The rows of D fall into 3 groups, and each row is roughly a mix of its group's hidden directions.
D:
[[-12  53 -53  13  14  -7   1  29  -1  -4   9   0  -8]
 [ -4  24 -31   5  19  13  34 -16 -48   7  35  -7   6]
 [-34  39 -20 -11   4  11  10  43   2   2  -1 -36 -24]
 [ -5 -26  24 -52  21  12 -18 -19 -24  27   8 -15 -22]
 [-16 -10  -3   8 -39 -39  -6  37  38 -23  -6   2 -20]
 [ 25 -18  -3  23 -22 -12 -17 -45  10 -16   4  49   5]
 [-23  31 -12  13   8   7  28 -17 -26  11  28 -48  16]
 [-22 -17   2 -32 -35   9 -17 -25 -30  -1  21  25 -35]
 [ -8  -3  -1 -14 -51  14 -43  12  21 -20 -23  27 -10]
 [-15  14   6  -2  33   0  -8  38   9  -8  60 -10  19]
 [ 12  -9  25  24  35   8  -2 -52 -11  22   4  34  10]
 [ -6   3   0  20 -22  31  65   1 -21 -10 -13   3 -21]
 [  8   4 -13  29 -28 -26  -2  29  41 -22 -37  15   4]
 [  3 -23 -15 -22 -41 -44 -40  -7   9  -6 -17  13 -10]
 [ 29 -37  10  10 -20 -20  -9 -49  -6  -2  -7  32  20]
 [ -7  41 -35  -8  16   7 -47 -10 -11   4  31   1  24]
 [-30  -9  33 -21 -19   8  -3  33  28  -1 -19 -31 -33]
 [ 35 -26   8  10   6 -10 -25  -7  21 -14  -4  60   7]
 [  9  31 -24  13  20  36  14 -26 -33  -3  39  13  12]
 [-21  42  -7   4  20  45  18  10 -10  -4  40 -18  -8]
 [ -3 -10   9 -17  34   2 -26 -28 -33  21  43  25  13]
 [  6   7   4   3  46 -39 -34 -21  31  15  24 -10  -7]
 [-16  23 -32  -1 -24  17  15  30 -31 -22  38  -3  22]
 [-11 -23  22   9 -36 -13  12 -56 -13   7   1 -31  11]
 [-24 -24  22 -16 -35 -27  -3   9  18   7 -36 -35 -19]
 [  5  -7  38  10  25 -10 -25  20  57   4 -21 -11   8]
 [ 18 -39  42   1   0  13  39 -11   1   9 -39   1 -13]
 [ -9  30 -40 -17  -3   7 -43 -13 -29  -2  33  12  16]
 [ -8  28   1  40  -9  30  45   9  16  -9 -31  -6 -17]
 [-23  16  10  19   9  -9   7  54  37 -18  32 -13   1]
 [  8 -34  31 -38  12  34   7  -2 -35  21 -23   2   6]
 [ 11 -32  23 -24 -26  43   9 -18 -28  -2 -22  26  -8]
 [-20  35 -36  11  11  -8  13  18 -18  -8  54 -11   7]
 [  1  29 -15   9  25 -11  14  26  28  -4  10 -59   8]
 [-21   1 -19 -41 -39  -2  -6  34  -3 -16   6 -30 -29]
 [ -9  -2   8  12   6 -46 -17  44  48  -3 -16  -7  -2]
 [ 35  -6 -22   4  -5   9 -18 -24  -7 -16  -1  65  -3]
 [-13  48 -43  -3  -2  15 -39  -7 -14  -6  25   6  15]
 [-20  32 -37 -29  -4  22  11  27 -28   7 -13 -20 -27]
 [ -8  -9 -12 -12 -58  13  15  37  -4 -23 -32   4  -8]
 [-20  11 -14  18 -48  24  21 -23 -25 -19  17  27 -16]
 [  2   4 -17  14 -47  -9  12  38  25 -28 -38   2  -4]
 [  4 -27   6 -26 -13 -37 -41  16  27   2 -29  13 -23]
 [  2 -31  11 -46 -10  16  13  -4 -40  20 -33 -22  -3]
 [ -2   7  12 -10  38  32  16 -27 -38  20  34 -16  15]
 [-16  16  14 -24  32  44  11  45  -1   6  12 -22 -12]
 [-18  47 -46   5  18 -13   8  35  -8   6   3 -25  -3]
 [-15 -10  13 -14   1  15 -10 -53 -32  15  32  20 -27]
 [ -4  17 -27  36 -16 -33 -21   0  15 -20  23  43  11]
 [ 23  10 -25  34  29 -32   2 -18  -9   3  20  16  43]
 [ 37 -38   1  -2  -6 -30 -18 -19   0  -1 -26  42  16]
 [ -8  24   8   9  42  38  20  14 -15   3  44 -10  19]
 [-19  39 -13  18  30  -6  -9  33  17  -8  44 -16  16]
 [-19  21 -28  -9 -41   4  19  34   5 -26   4 -38 -16]
 [-13 -17   5 -39 -13 -13  -3  38   0  13 -46 -25 -22]
 [  4   7  15  15  55 -30  -3  11  30  15  15 -29  18]
 [-34   7  23   5   6 -19  16  19  13  13   5 -64   5]
 [ 33 -17 -11   5  -1   9   2 -52 -35   0   9  33  23]
 [  2 -33   8 -49 -18 -13 -27  32   7   2 -32   0 -16]
 [ -5  13  14  21 -29  28  -5  12  41 -14 -49   9 -14]
 [  5  34 -18  10  19  41  -8  19   9 -20  28  39 -18]
 [ 15 -13  15  18  10 -37 -24 -16  46   7 -34  18 -14]
 [-12  28   6   3  39  32  -6  24  -1  -2  50  -7  24]
 [ 17  20 -19  -1  41   2 -14 -47 -23  29  -3 -12  22]
 [ -1 -12  11  24 -27  17   9 -43 -17  -2 -11  53 -12]
 [  5 -18   3  -1  13 -29 -45 -13  -3   7  16  56  12]
 [  7  -4  -6 -13 -16 -23  -8  45  40 -12 -39 -27 -12]
 [ 13   6   5  47   6 -29  -6 -27  46  -1 -23  19 -11]
 [ -4  48 -45  21 -18  24   7 -27 -18  -1 -21   3  -7]
 [-31  17  29  19  13  -3   2  33  45  -6  23 -31  -6]
 [-10 -28  13 -63  -3  10 -18   6 -27  16   6 -13 -22]
 [-18 -16  43   8  16 -27   3  27  36   8   2 -40  13]
 [  7 -26 -14  -8 -40 -50 -10 -17   5  -1 -36   5 -20]
 [-10  -8 -29 -32 -39 -18 -37   2 -22 -14  29  22  -1]
 [  7  10 -23   1  -2  23  38 -38 -55  12  -1   3  -3]]

One row of each group comes first, with its name. Which group is each row after those in?
[ 23 -23  35  -1  18  -5 -21 -19  32  18 -49  -5   3]	X
[-18  13 -20 -13  15 -16 -30  -6 -20   1  66   8   6]	N
[ 17 -44  44  15  -4 -23 -16 -19  32  -5  -2  19  17]	F

[  7  -5   0  -5  24  24  44 -22 -52  14  24  -3   6]	X
[-18  30 -18 -11  12   1   7  -3   1  -1  45 -55 -18]	N
[  7  16 -28  26 -13 -40   3 -24  19   8 -47 -14 -14]	X
[ -3 -10  28   5  -1 -23 -33  31  58  -8 -16  -5   1]	X
[  0  21 -21  25 -36  14  22 -20   3  -5 -53   5 -23]	X
[  6   0   4  23  -7 -37 -18 -16  53  -3 -27   6 -32]	N
[ -8  46 -33  25  28 -11  -5  38  22  -9  20   5  -1]	F
[ 11 -30  34 -37  36  -4 -21 -16   2  32 -16 -12 -15]	N
[-32  40  -6   9  10  10   0  46  29 -10  17 -20 -22]	F
